Look-ups in named tables: a row name and a column name give one cell, copied from the table.

fali =
,nop,rur,non,nutopif,fofiz,dinatuk,dupu,gup
ritinar,6182,6184,6386,1071,7541,6098,6182,2562
gubu,7351,7375,8182,1683,6358,7135,7392,3017
fop,8318,8354,9292,5935,2761,8512,8591,5870
kog,7440,7414,7894,7146,2332,7564,7561,6731
bon,7503,7569,8363,1674,6315,7294,7559,3000
delob,8066,8037,8633,6621,2247,8340,8284,6368

kog, dinatuk => 7564
fop, gup => 5870
fop, dupu => 8591
ritinar, rur => 6184
gubu, non => 8182
bon, nutopif => 1674
bon, nop => 7503
fop, nop => 8318
bon, rur => 7569

pes =
	fuz	turop	nivigef	novi	nudu
lat	0.882	0.351	0.284	0.949	0.367
legi	0.639	0.866	0.843	0.658	0.892
risuzer	0.357	0.798	0.795	0.344	0.814
batugo	0.912	0.377	0.311	0.982	0.396
garik	0.514	0.883	0.870	0.517	0.906
peli	0.791	0.299	0.240	0.849	0.312

batugo, novi -> 0.982
risuzer, novi -> 0.344
risuzer, nudu -> 0.814
garik, nivigef -> 0.870
legi, novi -> 0.658
legi, turop -> 0.866
lat, fuz -> 0.882
lat, nivigef -> 0.284
garik, fuz -> 0.514
garik, turop -> 0.883
batugo, fuz -> 0.912
batugo, turop -> 0.377
lat, novi -> 0.949
legi, nivigef -> 0.843
garik, nudu -> 0.906
lat, nudu -> 0.367
risuzer, turop -> 0.798
legi, nudu -> 0.892

busenes =
fields: fef, nekudus, defela, luvi, vasumaz, burav
kiga: [1.0, 7.8, 6.8, -3.2, -3.6, -1.6]
medaler: [-1.8, -1.5, -1.5, -2.7, -2.7, -2.4]
kep: [-6.9, -1.2, -2.8, 0.0, -1.1, -3.2]
ferarug: [1.0, 2.8, 2.8, -3.6, -3.6, -1.8]
popomit: [-2.3, -2.5, -2.4, -2.2, -1.9, -2.3]
gab: [-4.2, -2.6, -4.6, 0.0, -1.7, -2.8]
lokez: [-3.2, -3.8, -3.4, -0.7, -3.5, -1.6]
furamu: [-2.7, -2.2, -2.2, -2.5, -2.9, -2.4]
pabezuk: [-2.2, -1.5, -1.5, -3.6, -2.2, -3.1]
keved: [-2.2, -1.6, -1.4, -0.7, -1.2, -1.3]
gogozav: [-0.1, -0.4, -0.1, -3.5, -3.3, -2.1]
fugive: [2.0, -1.8, -3.9, -1.0, -6.8, -1.2]
rame: [-2.1, -3.4, -3.1, -2.9, -1.3, -2.8]
gagobi: [0.7, -1.9, -1.1, -4.1, -3.6, -1.9]

medaler, defela -> -1.5
gab, nekudus -> -2.6
rame, vasumaz -> -1.3
pabezuk, luvi -> -3.6
ferarug, luvi -> -3.6
furamu, luvi -> -2.5
kiga, burav -> -1.6
rame, luvi -> -2.9
kiga, vasumaz -> -3.6
kiga, defela -> 6.8
pabezuk, nekudus -> -1.5
gogozav, vasumaz -> -3.3
gagobi, nekudus -> -1.9
lokez, luvi -> -0.7
gogozav, fef -> -0.1
medaler, vasumaz -> -2.7
pabezuk, defela -> -1.5
rame, defela -> -3.1
popomit, nekudus -> -2.5

tigamam:
fields: nemor, dagemat, lezazof, siseba, nir
luz: [-1.9, 3.8, 2.9, 2.9, 4.3]
bidir: [-1.8, 3.7, 2.7, 2.7, 4.3]
subipap: [-1.4, 5.9, 3.5, 3.0, 6.4]
rili: [-5.8, -7.7, 0.3, 1.6, -8.3]
zaz: [3.7, 0.2, -6.5, -5.8, 0.7]
papalem: [-2.8, 3.1, 3.6, 4.1, 3.4]
tulo: [-2.2, 3.9, 3.4, 3.5, 4.4]
segef: [-4.8, -6.0, 0.3, 1.4, -6.4]

dagemat of rili = -7.7
siseba of rili = 1.6
lezazof of rili = 0.3
siseba of luz = 2.9
lezazof of zaz = -6.5
lezazof of luz = 2.9
dagemat of luz = 3.8
Which row has the largest dagemat? subipap

bek:
,zegumob,nedan
dunov,44140,52241
nosi,50396,76427
nopono,50887,71653
bami,2329,99913
zukogop,27536,80314
fuliguk,87684,34422
dekem,80733,48091
fuv,88083,58845
pif,42525,82042
les,35418,90150
litobid,13588,98206
kup,90969,52076
pere,67097,77106

zegumob of pere is 67097
zegumob of les is 35418
nedan of dunov is 52241
zegumob of nopono is 50887
nedan of litobid is 98206
nedan of fuv is 58845
zegumob of kup is 90969
Which row has the largest nedan? bami

Table zasoso
cols = ruf, gaz, duv, kud, vef
zut: [132, 134, 171, 247, 104]
vofan: [139, 175, 138, 122, 161]
zuveg: [151, 130, 126, 61, 142]
moruso: [146, 145, 146, 158, 133]
dami: [148, 161, 130, 143, 157]
ber: [124, 138, 139, 98, 154]
ger: [130, 128, 144, 92, 114]

ger, kud: 92
ber, kud: 98
moruso, duv: 146
dami, vef: 157
zuveg, gaz: 130
vofan, gaz: 175
vofan, duv: 138
zuveg, vef: 142
ber, ruf: 124
Row with the largest gaz: vofan

gupulu:
,kog,mutig,lof,zevori,timef
vuv,0.41,0.53,0.68,0.51,0.63
dizib,0.55,0.67,0.63,0.74,0.60
rikir,0.72,0.45,0.63,0.35,0.68
tupak,0.63,0.81,0.40,0.60,0.93
tapub,0.72,0.42,0.68,0.36,0.64
rim,0.78,0.77,0.64,0.59,0.51
zibabe,0.87,0.17,0.87,0.41,0.81

timef of rim = 0.51
timef of tupak = 0.93
lof of rikir = 0.63
timef of tapub = 0.64
kog of dizib = 0.55
lof of tapub = 0.68
lof of zibabe = 0.87
mutig of tapub = 0.42
kog of rikir = 0.72
timef of zibabe = 0.81
mutig of vuv = 0.53
mutig of rikir = 0.45
timef of rikir = 0.68
kog of tapub = 0.72
zevori of tupak = 0.60
lof of dizib = 0.63
zevori of vuv = 0.51
mutig of dizib = 0.67
zevori of zibabe = 0.41
Which row has the largest timef? tupak

vug
columns: dega, vofolo, vodez, lel, vene, riv, mam, naka, kemolup, ruvuduz
dofativ: [59, 170, 226, 175, 30, 134, 136, 150, 104, 87]
kalo: [166, 196, 103, 200, 77, 58, 73, 209, 109, 121]
zefeso: [187, 95, 108, 104, 80, 45, 3, 217, 126, 134]

dega of dofativ: 59
dega of kalo: 166
ruvuduz of dofativ: 87
kemolup of dofativ: 104
mam of dofativ: 136
kemolup of kalo: 109
naka of zefeso: 217
lel of kalo: 200
ruvuduz of kalo: 121
vofolo of zefeso: 95
riv of zefeso: 45
lel of zefeso: 104
naka of dofativ: 150
riv of kalo: 58
dega of zefeso: 187
vene of zefeso: 80
naka of kalo: 209
vofolo of dofativ: 170
vene of kalo: 77
vodez of zefeso: 108

vutu =
,darab,netam,busel,bok,gado
vozed,43,14,145,168,6
gamimin,117,203,176,173,214
rimug,181,146,85,79,155
lop,203,143,30,40,154
kubusuf,203,144,36,44,154

busel of gamimin: 176
gado of lop: 154
netam of gamimin: 203
busel of kubusuf: 36
netam of kubusuf: 144
darab of kubusuf: 203
netam of lop: 143
darab of rimug: 181
busel of lop: 30
netam of vozed: 14
gado of gamimin: 214
darab of lop: 203
gado of kubusuf: 154
bok of gamimin: 173
bok of lop: 40
netam of rimug: 146
bok of vozed: 168

gebase:
,tino,ralak,dode,dav
ratigat,210,181,186,73
danu,75,66,61,224
lupigo,203,72,68,67
munili,133,173,162,221
biv,68,71,81,232
vazonun,67,116,145,238
batide,68,66,62,230
berab,66,77,81,239
natol,138,214,215,224
tesab,70,72,69,221
dipag,65,78,79,124

tino of batide is 68
dode of vazonun is 145
tino of danu is 75
tino of biv is 68
dav of ratigat is 73
ralak of ratigat is 181
dode of danu is 61
dav of batide is 230
dav of tesab is 221
dode of biv is 81
tino of natol is 138
ralak of vazonun is 116
ralak of batide is 66

